One turn moves every row onto another: examples first, then more rows asked:
k823: [ -4  42 -37  52 -12  21  -9   6 -11 -19  10  27   4  45  35   2 -41   0
   2 -20  21  12  16 -16 -40]
k866: [  1  26  -4  19   6 -19  17 -15   4 -14  60  16 -34 -14 -26 -19  13  22
  12  -9 -18 -37  11  -4  20]
k362: [  5  -3  -6 -37   3  40   3  13  42  16  19   3  26  34 -23  17 -46  28
   5  12  29 -25   1  -6 -11]
k251: [ -5   0  -9 -19 -16 -15  -4  22 -19  31  37  32  40 -21 -20   3  17 -14
 -18  31 -38 -40 -17 -11   2]
k587: [-10  18 -18  10  13 -19  -5 -28   8   6  30  31 -16 -54  -1 -10  -5   9
   2 -20 -31 -13  36  20  25]
k15: [ 34   8 -27 -27 -17  10 -44 -13 -51  -4  21 -12  -3  20  28   8  13 -22
 -38  10  45  -7 -27  45  -8]
k840: [ 18   9   0  16 -21  48  14  -8 -24  23  25  13 -15  68  17  56 -13  11
   0  23 -10 -11 -28  -1 -36]
k707: [ 26  21  -2  20 -36  11  20   8   6 -21  61   6 -40  39 -17 -30  20  12
 -17 -12  13 -34 -21  13 -10]
k653: [-20 -23  -7  14 -38 -13 -13 -23 -37  26  16 -24 -34  -5  40   7 -44 -17
 -16   0 -43  -9   9  -2  31]
k481: [-24   1 -31  -6  13  32  -9 -51 -20 -14  25  -1  12  -3  -7 -37  -8 -10
   1   3 -65  16  23  -1  -3]
k899: [-19  11 -15   8  11 -17  10 -19   5  -5  34  22 -18 -53  -4 -15  -3  18
  15 -12 -26  -7  34   1  31]
k909: [ 11   8  18  27  -5  -4   8  18 -46  -3  41  -2  -4  15  18  54  -2  22
 -30 -29  21   6 -63  18 -14]
k705: [  6 -26  -3 -11 -19  -3 -13   5 -19   6  63  48  26  -7 -12  -4  15 -21
 -17  21 -61  -5  -3 -18 -13]
k26: [ 15  25 -51  -2  -4  -4  -1  23  31  12  -6  25  13  27  70  14 -22 -27
  26  -9  11 -15  13   1 -16]
k661: [ -2  33 -10 -17  -6 -14  -5  30 -26  47  -2  -2  50 -15   3   4  -6  -5
  11  24  23 -41 -16   0   9]
k259: [ -6 -35  -3   4 -31 -25 -26 -17 -31   5  38  10 -11 -41  42  17 -30 -14
 -29  -2 -40   7  16   0  23]
k785: [-31   5 -20 -28   9  -9  -6  20  10   3  11 -46  -8  -6   6  32  -3  15
  -7 -25  41  17 -44  35  16]
k88: [  2 -14 -10   1  -6  45   9  -2 -18  56   0  46 -20  40  10  17 -37   9
 -45 -17 -10   7   9  56 -15]
k194: [ 37  20  -4   6 -32  21  13  11   6 -19  53   8 -30  56 -14 -29   9   4
 -18 -15  18 -34 -28  13 -15]
k726: [  0 -25  -5   0  -1 -13 -13   5 -13   9  63  44  21   5 -10 -19   5 -32
 -14  25 -67  -1  -3  -9 -15]
k968: [-29   5   3  29 -44  19   0  -4 -15  41  -5 -29 -24  50  18 -18 -51 -11
   9 -11  -7 -11  -6  -1  20]
k401: [ 19  -4 -43 -17 -26 -14   1  13  32 -13  -9 -18  36  -2  40   5   4 -43
 -21 -25  19  19 -18  15 -38]
k806: [-51   3 -48  10 -10 -32  -1  20 -17  15   6   2  43  16  13  27  -7 -38
 -11 -14 -26  34   6 -22  -7]
k284: [  6 -26  14 -36  44 -28 -13  -8  -8   7  36 -22   2  38  16   5 -23 -12
  24 -14  20  28   0  58 -13]
k186: [ -1  40  -4 -13  -8 -18   2  31 -29  41 -15  -9  37 -14   5   3 -18  -4
   7  19  39 -35 -14  13   1]
k794: [  0 -31  18 -23  36 -22 -19  -6 -12   5  33 -23  -5  49  20  -2 -36 -19
  33  -7  16  30  -1  42 -17]
k378: [  9 -34  -9   9 -26 -30 -33 -20 -16   2  48   8  -7 -39  30   8 -44 -15
 -42  -1 -40   2  16  -5  12]
k62: [ 29  12  -3 -17   5  -3  55  30 -45  -3  37 -17  -5   2   8  -3 -23  33
 -29 -26 -14   9   2  39 -49]
k8: [ -5  18 -19  42 -20  -7  -5  12   1 -20  12  24  12  21  -3  -5  14 -29
 -27 -35  30  39 -19  20 -56]
k116: [ 17   5 -50  29  -9  -4   8 -49  22 -34  33  25 -13  25  32  38  17 -15
 -20 -22  -5   5  24  -5  -2]
k43: [  8 -10  -2   4 -23  61   4  -3 -28  40   7  37 -29  54  16  38 -26   4
 -34  -8  -4   4  -5  42 -25]
k437: [ -9 -20   7 -36  38 -16 -11   3  -6   8  17 -41  -5  24  17  15 -20 -10
  27 -17  37  30 -18  46   2]
k122: [-24  -6 -32  26 -41 -40  25   4  44  -9  30   2  -4  30  14  27 -16 -24
  -7 -16 -24   5  26 -26 -10]
k874: [ -2  26 -66  10  21  -2  -2 -17 -30 -18  19  29  47   1  18  33  29 -13
 -24 -19  -4  17   5 -14  -6]
k394: [ 13 -14   1 -32  13  24  -5  -2  33  11  25  14  48  25 -15  10 -63  32
 -16   9  28 -22  11   5 -11]
k838: [-20 -14 -28  -9   6  36 -19 -54 -17 -10  32   3   0   3 -13 -29   2 -11
   9   3 -54  27  21 -10   4]
k989: [-18  16 -34 -39  -7  37  11   5  40  25   2 -25 -11  38  -6  34 -10  14
  25  28  11 -13 -11   8 -12]
k888: [ 21  20  -6 -25  10  -1  58  41 -47  -3  27 -14   4  -4  10  -9 -17  26
 -10 -17 -19   0   3  34 -49]
k835: [ 27  15  11  -6   0  -2  50  38 -52 -12  35 -14  -5  -6  14  20  -6  30
 -28 -24   8   2 -23  35 -40]
k32: [ -9 -16 -28 -14   2  31 -49 -68 -39 -12  31 -15   2  16 -10 -12  14 -19
 -19   6 -21  13  -7   7  12]
k737: [ 30   1 -28 -23 -11  12 -44 -33 -48  -6  25 -24  -2  14  25   4  27 -24
 -30  11  36   1 -25  38  -3]
k868: [ 23 -17   6 -20   2  20  -8   1  39   3  32  25  34  16 -26   9 -56  31
 -22   0  35 -27   4   0 -14]
k864: [  6 -13 -18 -10 -10  51   0 -10 -23  47 -11  39 -22  22  17  18 -25   4
 -48 -26  -4  10   7  62 -12]
k537: [-18  11   6  22 -34  20  10  -5  -5  36 -14 -32 -22  58  11 -25 -50 -14
  17 -18   5 -10 -12   6  11]

k888 turns into k864
k394 turns into k284
Where do these go?
k122 turns into k806
k866 turns into k653
k587 turns into k378
k835 turns into k43
k661 turns into k737
k15 turns into k194
k989 turns into k785
k838 turns into k899
k8 turns into k823

